[ 1.19 -5.93  0.21 -3.68  0.22] = <141>
[7.68 3.27 6.49 1.84 5.83] = <175>
[ 1.19 -5.93  0.21  0.61  0.22] = <104>
[-5.93  1.19  0.21 -3.73 -4.15] = <14>
which: [ 1.19 -5.93  0.21 -3.68  0.22] => <141>
which: [ 1.19 -5.93  0.21  0.61  0.22] => <104>

[-2.37 -2.70 -3.68 -0.08 -3.70  1.25  2.22 -0.14 -1.56]  <81>
[-2.46 -2.48 -3.52 -0.03 -3.79  1.24  2.29  0.04 -1.38]  <175>
[ 2.29 -0.44  1.92 -1.29  5.05  0.77  0.87 -2.62  0.16]  <103>
[ 1.61  2.98  2.03  2.21  0.38 -0.38 -1.59  2.90  1.70]  <187>
[-1.00 -2.37 -2.08 -0.60 -0.73  1.69  2.79 -1.22 -1.02]  <131>
[ 1.09  2.94  2.47 -2.50 -0.31 -3.62  1.61  2.92  1.78]  <146>
[-1.98 -3.40 -3.88 -0.39 -2.84  1.68  2.69 -0.94 -1.91]  <66>
[ 1.66  2.81  1.91  2.17  0.44 -0.34 -1.59  2.77  1.58]  <29>
[ 1.94  2.89  1.91  2.42  0.53 -0.31 -1.79  2.96  1.58]  <104>
[-1.69 -3.20 -3.62 -0.31 -2.50  1.61  2.47 -0.90 -1.81]  <14>
[-3.31  0.11 -2.48  1.53 -6.03  0.91  2.15  3.11  0.36]  <163>
rev: [-1.56 -0.14  2.22] => <81>
rev: [ 2.47  1.61 -2.50 -0.31 -3.62] => <14>
rev: [ 5.05 -1.29  1.92 -0.44] => <103>
rev: [-3.52 -2.48] => <175>
rev: [0.36 3.11 2.15 0.91] => <163>
rev: [-1.91 -0.94  2.69] => <66>
rev: [-0.31  0.53  2.42  1.91  2.89] => <104>

[ 0.22 -3.76 -1.18 -0.12  4.17  5.17 -0.39  1.60]  <141>
[-2.02 -3.76 -1.18  2.52  2.54  4.96 -1.63 -1.94]  <175>
[-3.91  2.96 -1.87 -5.45  1.35 -1.63  4.96  3.89]  <187>
[ 2.73  3.54 -1.55 -1.65 -3.78 -1.03 -4.52  0.78]  <103>
[ 4.93 -2.21  0.54  0.75 -1.70  6.00 -1.24 -0.01]  <81>
rev: [ 1.60 -0.39  5.17] => <141>
which: [-2.02 -3.76 -1.18  2.52  2.54  4.96 -1.63 -1.94] => <175>
which: [ 0.22 -3.76 -1.18 -0.12  4.17  5.17 -0.39  1.60] => <141>
rev: [-1.87  2.96 -3.91] => <187>
rev: [ 4.96 -1.63  1.35 -5.45 -1.87] => <187>
rev: [-1.03 -3.78 -1.65 -1.55  3.54  2.73] => <103>
rev: [-5.45 -1.87  2.96] => <187>

[ 5.21 -3.64  0.97  4.58 -5.27  5.20  2.67 -1.50 -1.74 -3.40  1.86 -5.38
  0.26  1.52  2.88  1.29  0.45 -7.05  0.86  1.96 -4.08 -4.77 -3.29  2.78
  5.04 -5.83 -3.33 -4.48 -1.23 -2.90  0.51] -> <175>
[ 6.39 -3.60 -1.53  1.60  2.85  0.00  1.73  4.44  2.97 -0.12  0.28 -2.79
 -1.62  3.54  8.27  2.70 -5.26 -0.12  4.90 -0.63 -1.39  0.57 -0.46 -0.07
  1.24 -0.11 -2.59 -1.29  3.56  1.92 -4.72] -> <14>
[-1.69  1.29  1.62 -1.22 -1.75  0.46  1.09  0.00  1.35 -2.00 -2.37  0.29
 -2.29  0.36 -3.51 -1.25  0.29 -1.43  0.38  0.91  0.21  0.06 -0.06 -0.52
  0.84 -2.18  0.30  0.94  1.00 -2.80 -0.29] -> <104>
[ 0.09 -2.68 -2.20  0.61 -0.23  2.35 -3.81  2.36  1.70  0.46  0.53  0.78
 -0.06  0.98 -0.67 -2.04  4.95  1.67 -2.74  2.91  1.01 -2.10 -0.46 -2.44
  0.67 -1.10  2.53 -1.19  2.13  0.09 -0.18] -> <187>
[-1.39  0.23  0.67  0.72  1.39  0.11  0.62 -2.09  0.30  0.43 -2.06  0.56
 -2.41 -2.67 -0.82 -2.35 -1.80  0.59 -2.17 -1.94  3.36 -0.89  1.05 -2.34
  0.84  0.73  0.19 -1.88 -1.02  0.20  0.71] -> <103>
[ 0.09 -2.68 -2.20  0.61 -0.23  2.35 -3.81  2.36  1.70  0.96  0.53  0.78
 -0.06  0.98 -0.67 -2.04  4.95  1.67 -2.74  2.91  1.01 -2.10 -0.46  3.90
 -2.26 -1.10  2.53 -1.19  2.13  0.09 -0.18] -> <29>
[ 0.09 -2.68 -2.20  0.61 -0.23  2.35  0.25 -0.07 -0.46  1.24 -0.09 -1.30
 -0.06  0.98 -0.67 -2.04  4.95  1.67 -2.74  2.91  1.01 -2.10 -0.46 -2.44
  0.67 -1.10 -0.16 -1.19  2.13  0.09 -0.18] -> <131>
[-0.37 -0.10  0.62 -0.67  1.81 -1.24  0.06  0.13  0.68  0.09 -1.51  0.00
 -2.23  1.62  1.39  0.06 -0.15  0.50  2.31  1.82 -0.21  0.78 -0.52 -0.37
 -0.10 -0.42 -0.25  0.08 -0.07 -1.38  0.83] -> <66>
[-5.26 -0.12  4.90 -0.63 -1.39  0.57 -0.46 -0.07  1.24 -0.09 -1.30  0.25
 -2.05  1.49  1.08 -0.11 -0.10  0.40  2.16  1.72 -0.24  0.67 -0.67 -0.28
 -0.54 -0.16  0.32 -0.16 -0.13 -1.40  0.29] -> <141>
[ 6.39 -3.60 -1.53  1.60  2.85  0.00 -0.96  4.44  2.97 -0.12  0.28 -2.79
 -1.62  3.54  8.27  2.70 -5.26 -0.12  4.90 -0.63 -1.39  0.57 -0.46 -0.07
  1.24 -0.11 -0.30 -1.29 -3.50  1.92 -4.72] -> <81>
[-2.20  2.87  1.95  2.27  1.68  2.71 -2.94 -1.99 -0.69 -0.93 -1.54 -2.09
 -4.42 -0.93 -1.15 -4.00 -3.26  5.00 -1.62 -3.79  4.82 -2.37  1.52 -3.25
 -0.94  2.00 -2.07 -1.87  0.80  1.38  3.02] -> <146>
rev: [ 0.30 -2.18  0.84 -0.52 -0.06  0.06  0.21  0.91  0.38] => <104>
which: [ 6.39 -3.60 -1.53  1.60  2.85  0.00  1.73  4.44  2.97 -0.12  0.28 -2.79
 -1.62  3.54  8.27  2.70 -5.26 -0.12  4.90 -0.63 -1.39  0.57 -0.46 -0.07
  1.24 -0.11 -2.59 -1.29  3.56  1.92 -4.72] => <14>
rev: [ 0.25 -1.30 -0.09  1.24 -0.07 -0.46] => <141>
which: [ 0.09 -2.68 -2.20  0.61 -0.23  2.35 -3.81  2.36  1.70  0.46  0.53  0.78
 -0.06  0.98 -0.67 -2.04  4.95  1.67 -2.74  2.91  1.01 -2.10 -0.46 -2.44
  0.67 -1.10  2.53 -1.19  2.13  0.09 -0.18] => <187>
rev: [-1.02 -1.88  0.19  0.73  0.84 -2.34  1.05 -0.89  3.36] => <103>

[-5.00  0.13 -0.79  4.14 -0.35  2.26  0.81  0.87  3.25  1.91 -1.03  0.76
 -6.21  1.27 -0.68  0.16  0.07  0.14  4.49 -2.33 -0.84  3.10 -5.41] -> <14>
[-2.82 -2.84 -0.90 -0.58 -4.56  1.96 -5.13 -2.76 -0.61 -0.10  0.13 -3.55
 -5.84 -3.89  1.83  1.24 -4.12 -4.81  0.66 -3.23  1.52 -2.60 -4.77] -> <104>
[ 5.27 -0.05  1.04 -4.07  0.60 -2.25 -0.75 -0.57 -3.64 -1.97  1.03 -1.13
  6.40 -0.91  0.79 -0.71 -0.16 -0.33 -4.75  2.62  0.67 -3.55  5.42] -> <103>
[ 2.44  2.94  0.79  0.58  4.60 -1.56  5.36  2.75  1.21  0.00  0.14  4.07
  5.58  3.72 -1.94 -0.83  4.24  5.00 -0.12  3.13 -1.24  2.90  4.70] -> <81>
[-5.43  0.01 -1.08  4.08 -0.74  2.18  0.68  0.49  3.69  2.01 -1.12  1.12
 -6.53  0.86 -0.80  0.78  0.11  0.27  4.75 -2.78 -0.69  3.62 -5.56] -> <29>
rev: [ 0.79 -0.91  6.40] => <103>
rev: [ 1.52 -3.23  0.66] => <104>

[-0.30 -1.08 -1.07 -0.32 -0.30 -0.30 -0.29 -1.07 -0.30]  <163>
[ 1.11 -3.60 -3.58  1.00  1.10  1.12  1.12 -3.59  1.12]  <14>
[0.74 0.11 0.11 0.73 0.74 0.74 0.74 0.11 0.74]  <81>
[ 1.22 -6.22 -6.18  1.07  1.22  1.24  1.25 -6.20  1.24]  <66>
[-1.26  6.26  6.22 -1.11 -1.26 -1.28 -1.29  6.24 -1.28]  <175>
[-6.27  1.30  1.33 -6.12 -6.26 -6.26 -6.25  1.30 -6.26]  <187>
[ 1.22 -6.22 -6.18  1.07  1.22  1.24  1.25 -0.03  1.03]  <146>
which: [ 1.22 -6.22 -6.18  1.07  1.22  1.24  1.25 -0.03  1.03] => <146>
rev: [0.74 0.74 0.74 0.73 0.11 0.11] => <81>
rev: [-1.08 -0.30] => <163>
rev: [-0.03  1.25  1.24  1.22] => <146>

[ 1.92 -0.04 -1.63  1.30  0.48 -1.50 -0.19 -0.31  0.04] -> <104>
[-0.04 -1.63  1.31  0.17 -0.05 -2.01 -0.04 -0.76 -0.47] -> <141>
[ 1.80 -3.20 -2.33  0.92  6.47  4.99  6.72 -3.33 -3.85] -> <175>
[ 1.32 -0.04  0.84  0.56 -0.16 -1.89 -0.23 -1.15  2.08] -> <103>
[-1.53  0.98  2.86  0.92  0.42 -2.98 -0.16  0.15  1.15] -> <146>
[ 2.27  0.08 -2.77  0.07  3.05  1.51  4.08 -0.48 -2.42] -> <29>
[ 0.53  1.30  0.48 -0.31 -0.04 -1.50 -0.19 -1.63  0.46] -> <187>
rev: [-2.01 -0.05  0.17] => <141>
rev: [-1.63 -0.19 -1.50 -0.04 -0.31  0.48  1.30] => <187>
rev: [ 1.30 -1.63 -0.04] => <104>
rev: [-3.85 -3.33] => <175>
rev: [-1.50  0.48  1.30 -1.63] => <104>
rev: [-0.19 -1.50  0.48  1.30] => <104>
rev: [-1.89 -0.16  0.56] => <103>

